(in the rows, 128 means zero)
One turn moves every row onto another: examples first, then more rows asked:
Zoz: [158 114 135 114 150 93 163 90 149 176 80 145 135 138 115 114 102 122 104]
metet: [130 161 115 138 123 108 141 115 112 142 142 78 112 146 115 120 164 107 84]
Duto: [124 172 103 123 63 109 125 93 143 130 63 150 102 108 119 107 152 96 109]
supom: [158 116 148 114 139 100 165 98 137 172 86 129 164 130 89 101 121 125 104]
Tiz: [172 150 142 108 121 99 197 98 122 94 104 123 108 156 102 80 168 122 81]
vipo: [174 117 127 122 127 89 167 85 135 175 80 124 163 129 103 112 108 121 109]
Kapam: [143 186 134 74 129 100 144 134 124 139 105 122 80 142 105 96 139 160 83]
Pobo: [157 170 170 81 89 129 160 85 129 200 76 101 105 162 112 85 155 118 101]
tur: [111 144 118 106 123 139 180 87 126 117 107 114 87 163 105 129 110 115 108]
lidas: [123 167 110 137 132 104 148 111 110 146 138 87 115 148 105 128 175 111 94]
zupub: [156 157 168 104 89 125 149 78 138 197 63 93 109 168 113 80 122 118 113]
dem: [133 158 104 126 77 101 161 105 157 174 128 136 156 99 98 73 117 124 87]
pob: [101 145 176 123 112 114 124 124 146 105 97 108 105 143 111 91 139 113 86]
Koneb: [196 197 128 123 80 112 121 57 131 138 109 125 105 172 136 80 138 105 116]
zaz: [162 116 140 117 124 98 174 88 137 185 87 123 158 139 111 106 98 108 102]
piru: [105 149 179 120 109 123 131 120 149 104 87 106 106 140 114 91 143 115 70]
Vusev: [194 173 153 117 89 108 113 65 144 114 128 132 106 170 133 94 133 101 118]
Savis: [139 163 80 111 66 117 124 74 143 110 79 149 98 124 117 94 146 117 104]
zire: [136 194 128 74 123 101 151 128 122 146 107 122 85 150 90 93 132 159 83]
mamo: [133 140 105 124 82 105 165 119 150 155 132 147 129 103 93 60 124 136 107]
Vig: [137 175 93 130 68 120 135 76 158 117 76 159 107 114 122 83 130 100 98]
Pino: [109 139 123 97 125 138 185 79 134 114 112 114 87 173 103 119 115 127 107]
nefa: [184 194 139 128 89 128 119 64 137 132 113 112 93 168 140 114 144 120 131]
Kisaf: [164 174 169 97 96 118 144 81 125 202 65 100 109 169 124 91 116 113 110]
vamam: [136 157 110 126 70 108 148 109 164 166 133 130 140 101 89 71 107 133 108]
fened: [147 161 87 121 66 128 136 67 155 120 71 146 103 112 117 89 138 93 109]
mezu: [156 158 174 105 109 114 147 75 141 195 73 80 109 167 113 91 141 107 115]
rimu: [205 192 130 132 90 121 113 61 135 145 111 123 106 162 137 89 137 117 118]
tise: [165 139 143 103 111 102 188 97 118 95 112 118 115 155 101 79 179 114 83]
sovuv: [121 151 106 130 71 108 163 94 150 164 152 135 145 130 85 84 125 135 99]

Zoz goes to Pobo
piru goes to metet
Where do these go?
nefa goes to Savis
tise goes to pob
vipo goes to zupub
zaz goes to Kisaf

One turn moves every row onto another: examples first, then more rows asked:
rol: [105 185 166 156 131 119 123 115 157 128 150 119 112 133 131 139 100 178 89 143 133 159 162 169 145 138 132 148 82 147 150]
lago: [99 170 184 165 86 83 141 105 132 157 131 132 125 124 106 110 128 120 118 117 124 109 132 106 145 134 135 151 119 150 162]
vibu: [114 113 142 104 153 137 100 127 108 112 153 110 108 111 131 114 114 174 144 151 111 133 147 125 139 120 141 87 107 144 130]
Dofur: [123 116 149 93 94 156 161 112 131 153 143 153 129 151 84 150 121 113 165 141 141 147 151 134 134 87 114 137 144 165 110]
gal: [162 95 138 127 88 161 129 115 97 111 156 131 108 159 111 158 114 141 88 109 108 155 128 131 145 110 120 114 153 122 111]
kog: [130 129 162 157 84 155 164 129 93 158 93 149 129 107 106 91 105 127 133 177 116 136 136 126 110 123 138 141 161 133 137]
lidez: [136 131 140 178 126 193 147 120 123 141 168 153 117 103 115 121 97 171 113 134 153 186 137 124 97 104 116 138 127 141 145]
Gokan: [110 143 139 177 91 174 126 93 140 122 161 132 126 137 126 141 123 131 146 129 113 113 172 137 166 156 103 124 187 147 140]
tiro: [105 161 171 158 109 104 137 101 165 165 97 146 112 118 153 119 138 154 122 125 141 125 146 112 145 114 128 147 110 122 147]
gutin: [81 104 152 144 121 93 104 122 135 144 179 89 129 109 119 148 153 127 132 91 105 150 131 139 150 146 131 143 143 160 106]
poba: [112 110 171 149 71 149 135 151 155 174 159 143 126 108 126 121 90 150 82 116 106 161 193 155 140 118 109 134 172 122 138]
fugos: [105 131 167 129 131 105 111 110 99 113 184 102 115 95 129 116 147 154 160 88 121 128 128 154 147 144 110 159 174 164 105]
lete: [107 128 150 157 96 167 176 129 101 93 151 99 93 115 106 161 112 144 117 125 128 166 147 173 105 140 136 187 166 135 102]
luba: [113 136 114 128 111 155 148 141 121 98 170 155 140 109 76 115 98 126 119 122 146 149 192 117 118 153 114 151 132 186 136]
bodub: [130 125 183 134 94 72 116 133 102 156 145 110 123 89 112 145 138 139 136 116 110 158 154 177 138 97 124 139 107 106 119]
zube: [121 133 152 113 148 128 135 121 97 114 135 114 116 100 120 103 140 205 83 147 138 129 127 142 116 153 149 162 122 141 91]
fune: [154 162 143 114 91 144 168 144 152 121 128 153 113 106 97 96 100 132 117 108 147 149 162 190 155 118 115 169 162 140 109]
nisu: [98 157 173 101 126 136 164 129 124 118 132 108 96 111 147 119 125 189 106 171 134 114 136 123 113 116 157 174 133 164 108]

tiro goes to gutin
vibu goes to rol
Where do these go?
lago goes to fugos
lete goes to kog
poba goes to gal
luba goes to fune

